rotation ticks, each row followed by its count of ticks:
The counts run from 0 to 361.
[ 1.64  0.30  0.88 -0.14 -0.36 -0.70 -3.23 -1.98  0.12  3.23 -3.78 -2.04
  0.75 -1.49 -1.39 -1.65  2.11 -1.35  0.09 -0.32 -0.95 -1.56 -0.34 -1.61
  0.30  2.41 -1.14 -0.18  1.84 -2.09 -0.71  1.63  0.95 -1.00  3.12 -2.36
  2.14 -1.39]
40
[-1.39 -1.49  0.90 -0.65  0.20  1.54  0.23 -0.75 -0.99  0.51  1.79  0.10
  4.02  0.59  1.90  0.01 -2.98  0.36  1.69 -0.84  2.47  2.59  3.51 -0.39
  0.12 -0.02 -1.15 -0.18 -2.88 -1.78  0.00 -0.04  1.20 -3.16 -2.41  2.22
 -2.61  0.43]
203
[ 0.92 -2.42  0.65 -2.47 -1.05  3.71 -3.04 -1.49 -0.09  0.36 -0.36  0.49
 -1.84 -1.19 -0.43 -1.60 -3.69 -1.04 -1.42 -0.52 -2.49  2.24  0.18 -1.85
  2.07  1.25 -0.24  0.83 -0.16 -1.06  0.56  0.03 -0.62 -1.53  1.07  2.09
 -2.97 -0.32]
313
[-0.50 -0.26 -1.35 -2.26 -0.52 -0.15 -1.20 -0.44  0.06  3.32  0.75 -1.06
  2.60  1.73  1.80 -1.41 -2.07  0.40 -0.77  2.11  2.89  2.52  1.39 -0.16
 -1.02  1.24 -1.52  0.89 -0.01 -0.58 -1.24 -0.43  3.64 -3.15 -0.96 -2.09
 -1.10  0.27]
199
[-1.87 -0.40 -0.14  1.17 -1.08  2.19 -1.15  0.04 -0.20 -0.94 -1.17  0.35
  1.06 -1.67  0.82 -1.79  2.62  1.54  2.30 -3.01  0.59  0.05 -2.30 -0.18
  2.35  0.06 -1.15 -0.94 -0.77  0.34 -2.06  3.68 -0.58 -1.18 -1.43  1.54
 -0.96 -4.06]
154
[-2.45  1.02 -1.92 -1.81 -0.46 -1.83  4.98  0.28 -0.80 -1.35 -0.76 -0.44
  0.92  0.52  1.54  1.23  2.01  2.19  2.81  1.35  1.40 -0.70 -2.76  1.69
 -1.51 -2.15  1.95  0.35 -0.01 -0.83  0.88  0.89  0.26  1.38  1.76 -0.84
 -0.87  1.82]
292
[ 0.73  2.05  1.01 -0.28 -2.86  0.26 -2.30 -1.92  0.73 -0.11 -1.85 -0.51
  3.14 -1.20 -0.08  0.81 -0.84 -1.78  0.14  1.39  0.65 -0.81  1.04  0.34
 -2.09  2.62  0.92  1.73 -2.17 -3.98 -2.56 -0.11  2.97 -1.27 -2.80 -0.61
  0.06  0.00]
235
[-1.74 -1.26 -2.42 -2.75  2.21 -1.97  3.05 -2.14 -0.23 -0.54 -0.61 -2.34
  2.22  1.97  1.69 -0.90 -0.36  1.75  1.91  0.56  0.90  2.08  0.64  0.67
 -1.23 -2.24 -2.39 -0.07  0.70 -0.24  2.46  0.21 -0.08 -1.64  3.18  1.28
  0.21  0.85]
17
[-1.62  0.19  0.16  1.32  0.20 -0.77  1.43  4.20 -3.52  0.29 -0.17  0.69
  0.98  0.41  0.09 -0.03  3.10 -0.23  1.23  0.93  1.12 -1.25 -2.83 -0.28
  0.70  1.18  0.29 -1.21  1.45  2.68 -1.79  1.31 -2.23  2.06  2.94 -2.33
  0.93 -1.24]
335
[-1.03 -1.50  1.10  0.71 -0.14 -1.40 -0.10  0.45 -1.98 -2.50 -0.37  2.81
  3.41  2.35 -2.13  1.46  0.03 -1.55  1.29 -0.01 -0.61 -2.54 -0.71  1.68
 -1.01  0.64  0.14 -0.42 -1.63  0.34  2.08 -1.69 -2.94  1.13  1.80  1.73
  2.21 -0.15]
177
[ 0.93 -0.72 -0.06 -0.69  2.34  0.98  2.03  1.53 -1.07  1.33 -0.27 -2.03
 -1.54  0.47  0.21 -2.30  0.66  1.57  2.37 -1.30 -0.44  2.38  3.80 -1.73
 -1.56 -1.75 -1.56 -2.33  0.98  1.03  0.63  1.30  0.53 -1.33  2.34 -1.93
 -1.79  1.90]
253
[ 0.22 -2.57 -1.70 -5.72 -1.91  0.93 -2.38 -2.40  1.24  0.57 -3.97 -0.86
 -0.46 -0.50 -0.83 -1.88 -0.39  0.23 -0.65 -0.86 -2.87 -0.82 -0.23  0.04
  0.25  0.51 -0.83  1.81  1.38 -0.81  1.96  0.03  0.77 -0.52  1.27  0.72
  2.09  0.23]
315
[-1.20 -0.14  0.56 -0.44  1.21 -0.81  1.04 -1.22 -0.97 -4.12  0.65 -0.02
  5.01 -0.27  1.69  2.38 -1.10 -0.34  1.27 -1.95  1.04  0.57  1.50  0.88
 -0.39 -1.63 -1.68 -0.45 -0.91 -0.15  0.64 -0.34 -1.41 -0.03 -2.01  4.93
  0.11 -0.57]
208
[-0.61  2.06 -0.37 -0.22  1.20 -1.82  2.75  3.62 -0.50 -1.96 -0.49 -2.05
  2.51  1.21  0.02  1.94  1.90  0.46  0.51 -1.38  0.52 -0.47  2.73  0.24
 -2.38 -0.38 -1.42 -1.65  1.99  1.93 -0.77 -0.86  1.06  1.86 -2.25 -1.78
  1.28  2.03]
59
[ 1.23  1.54  0.43  1.22  0.34 -0.11 -1.82 -0.14  1.68  1.67  0.43 -0.41
 -1.24 -0.10  0.98  2.73 -1.45 -2.08 -3.93  0.15 -1.10 -0.81 -0.92 -1.08
  3.98  2.64  1.16  1.78  2.14  0.36 -2.17 -3.11  0.16  2.71 -1.33  0.55
  0.18  0.56]
274
[-1.17  2.28  1.17 -0.13  1.89 -1.90  2.92  0.23 -0.17  0.41  1.58 -1.78
  2.70 -2.62  2.55  2.01  2.10 -0.66  0.02 -1.88  2.38 -2.30  0.10  0.00
  2.38 -1.55 -0.42 -0.83  2.75  0.37 -1.17  0.65 -0.76  1.99 -2.14  0.65
  1.11  0.27]
244
[ 0.59 -0.40 -0.24  1.67  1.83 -1.64 -2.31 -1.04 -0.28  2.43 -0.29 -1.07
 -1.05  3.22 -1.93  0.03  0.94  0.08 -1.08 -0.60 -0.73 -1.51 -3.33 -1.71
 -1.21  0.62  0.30 -1.88  0.48 -0.12  2.81 -1.45  0.27  0.41  5.07 -3.00
  1.39  0.18]
225
[-0.62  1.78  0.33 -2.64 -2.73 -0.01  2.67  0.89 -1.39 -0.68 -0.21 -0.49
  0.63 -2.39 -0.97 -0.25 -0.82 -1.06  1.50  3.29  0.79  1.02  1.68  1.92
 -4.11 -1.12  2.02  1.13  0.06 -1.94 -0.56  0.95  1.73  0.28 -0.87 -0.66
 -1.64  1.78]
290
[ 1.90  1.29  1.24  1.93 -1.20  1.55 -2.61 -0.63  2.51 -1.05 -1.86  0.25
 -2.05 -1.69 -1.82  1.61  0.01 -1.20 -1.43 -3.29 -1.96 -2.86  1.31 -0.38
  0.59  1.22  1.33  0.61  0.14 -0.78 -1.41  0.14  1.08  1.36 -4.34  0.03
  1.21 -0.57]
271
[ 0.66 -1.64 -0.89 -1.59 -0.99  0.95 -1.86  0.69  1.39 -0.90  1.26  1.44
  0.41  2.18  0.01  0.91 -2.07 -0.28 -0.71 -1.68 -0.43 -0.02  4.54  0.74
  0.23  0.68 -2.00  1.17 -0.29  2.02 -0.31 -1.54  1.41 -0.61 -4.77  0.98
  2.00  0.70]
357
[ 1.41  0.28  1.17  2.43  3.12 -1.89 -1.99 -0.40  0.38 -0.95  1.86  0.07
 -1.35  0.45 -3.10  1.36 -0.13 -0.81 -1.98 -2.16 -0.74 -1.26 -0.38 -1.01
 -0.71 -1.50 -0.19 -3.27  1.38  2.37  2.32 -0.39 -2.42  0.72  1.85  1.03
  1.33 -0.03]
220
[-1.91  0.47 -3.24 -1.71 -1.74  1.54 -1.79  3.16  1.43 -1.61 -1.05 -0.73
  0.82  3.04 -0.97  1.02  0.51  0.85 -2.02 -2.64 -1.20 -1.05 -1.41 -0.18
 -1.24  0.60 -0.78 -0.40  0.48  2.99  0.46 -1.62  3.86 -0.11 -2.84 -1.79
  0.85  0.41]
114
[ 0.98  0.05  0.77  2.53  1.79 -0.90 -3.16 -0.82  0.61  1.29 -1.23 -0.81
  0.87  1.28 -1.22  0.46  1.70 -1.45 -0.86 -2.40 -1.80 -2.54 -2.81 -2.17
  2.51  3.09 -0.67 -1.77  0.94  0.44  0.21 -0.72 -1.40  1.88  3.24 -1.17
  1.72 -1.84]
36
[ 1.32  1.25 -0.52 -0.10  1.30 -3.66  0.63 -0.31  1.01 -4.85 -1.22 -0.99
  2.09  0.40  0.27  1.64  1.43 -0.20 -0.54 -0.37 -0.07  0.08  2.07  1.75
 -1.61 -1.30 -3.21  0.69  2.20  0.99  0.12  0.04 -1.46  1.59 -1.20  3.45
  2.21  0.16]
212
[-1.21 -0.34  1.38  2.89  0.36  0.64  1.14  3.62 -2.84  0.80  1.81  1.22
 -0.16  0.43  0.97 -0.94  0.31 -0.25  1.08  1.43  1.20  1.22 -3.02 -0.54
  1.52  0.81  1.28 -1.26  0.07  1.56 -2.34  1.78 -3.16  0.89  3.40 -0.80
 -2.18 -1.60]
336
[-0.19 -1.18  0.50 -2.64  0.01 -1.68  1.62 -1.13 -0.45  0.51  1.70  0.69
 -1.30 -1.80 -0.97  0.43  0.56 -1.32 -0.53  0.88  0.50 -3.01 -1.72  1.79
  0.79 -2.76  2.33 -0.19  2.47  0.77  3.13 -0.76 -3.35  2.04  1.34  0.53
  2.50  1.18]
134
[ 0.96  1.42  0.27  5.26  2.23 -1.45 -0.89  0.10  2.20 -2.43  1.67  1.22
 -1.20  4.39 -0.36  2.68 -0.59 -0.55 -1.89 -0.92 -0.63  0.60 -0.68 -1.07
 -0.93  1.26  0.24 -0.20 -1.24  1.26 -0.92 -2.37 -1.30  1.29  0.67  0.50
 -0.16  0.76]
30
[ 0.06 -3.22  1.80 -0.45  0.50  0.53 -0.91  0.40 -1.31 -0.82  2.06  2.85
  0.98  2.64 -1.44  0.57 -4.02 -1.13  0.39  0.41 -0.23  0.14  3.54  0.65
 -0.27 -0.71  0.72 -0.83 -2.53  0.54  2.38 -2.26 -1.72 -1.12 -0.38  2.09
  0.61  1.84]
172
[-0.28  1.99 -0.25  1.91  0.37 -0.64  1.66 -2.24  1.03  1.00  1.24 -0.60
  3.12 -0.79  3.24  2.76 -0.88 -0.43  0.17  1.27  2.28 -0.30 -2.32  0.00
  1.82  1.31  1.69  2.51 -1.26 -3.80 -3.13 -0.61  0.03  0.88 -1.21  1.22
 -1.44 -0.29]
238
[-0.44  1.40 -0.90 -2.00 -0.55 -0.87  3.20 -1.78  1.01  1.50 -0.34 -1.69
  0.46 -1.34  1.79  0.27  1.74  1.49  3.12 -0.45  2.51 -1.68  2.34  1.44
 -1.90 -1.51  0.99  1.24  0.09 -2.46 -0.18  0.93  2.69 -0.33 -2.74 -1.90
  1.75  1.91]
52
[ 0.36 -0.74 -1.26 -0.29  1.13 -0.62  2.27 -2.19  1.37 -2.41 -1.19  0.23
 -1.97  2.31  0.78 -1.30  0.65  2.84  3.82 -0.41  0.52  1.15  3.19  1.39
 -3.01 -2.44 -1.22 -0.32 -1.36 -1.45  1.90  1.08  0.21 -1.48  0.49  0.79
  0.59  1.75]
21
[ 1.03  1.17  1.00  2.22 -1.46  0.16  0.32  5.09 -2.31  0.32  0.56  2.09
 -0.53 -0.10 -1.33 -0.22  0.60 -1.66  0.58  3.25  0.20  0.36  2.10  0.43
 -1.53  2.08  0.61  0.36  1.45  2.08 -3.66  1.26 -0.67  1.06 -0.54 -2.82
  0.24 -0.28]
333
[ 1.75  0.52  1.03 -0.96 -0.89  1.08 -0.83 -4.30  0.58  3.70 -0.81 -1.54
 -0.59 -3.15  0.87 -2.01 -0.52  0.03  1.30  1.47  0.89  0.74  0.66 -0.53
  0.32  0.62  1.51  1.20 -0.26 -5.17 -0.58  1.74  1.02 -1.98  1.21 -1.36
 -1.31  0.19]
45
[ 1.10  1.13  0.81  3.83 -0.39  1.25 -1.25 -0.54  1.10  2.70  1.63  0.81
 -1.77 -0.11  1.81 -0.67  1.32  0.50  1.27  0.66  2.81 -0.34  0.93 -0.12
  1.76  1.75 -0.37  1.23 -0.56 -1.05 -3.85  1.64  0.71 -1.12 -2.96 -1.41
 -0.22 -2.67]
2
[-1.48 -0.04  0.85  0.82 -3.02  1.76 -1.25  3.05 -2.54 -2.49 -1.16  1.85
  2.54 -0.39 -1.87 -0.97  1.01 -0.45  1.38 -0.11  0.27  0.13 -0.64 -0.25
 -1.92  1.09 -0.81 -1.18 -1.27  0.27 -2.78  2.01  1.54 -1.38 -2.00 -1.14
 -0.69 -2.26]
149
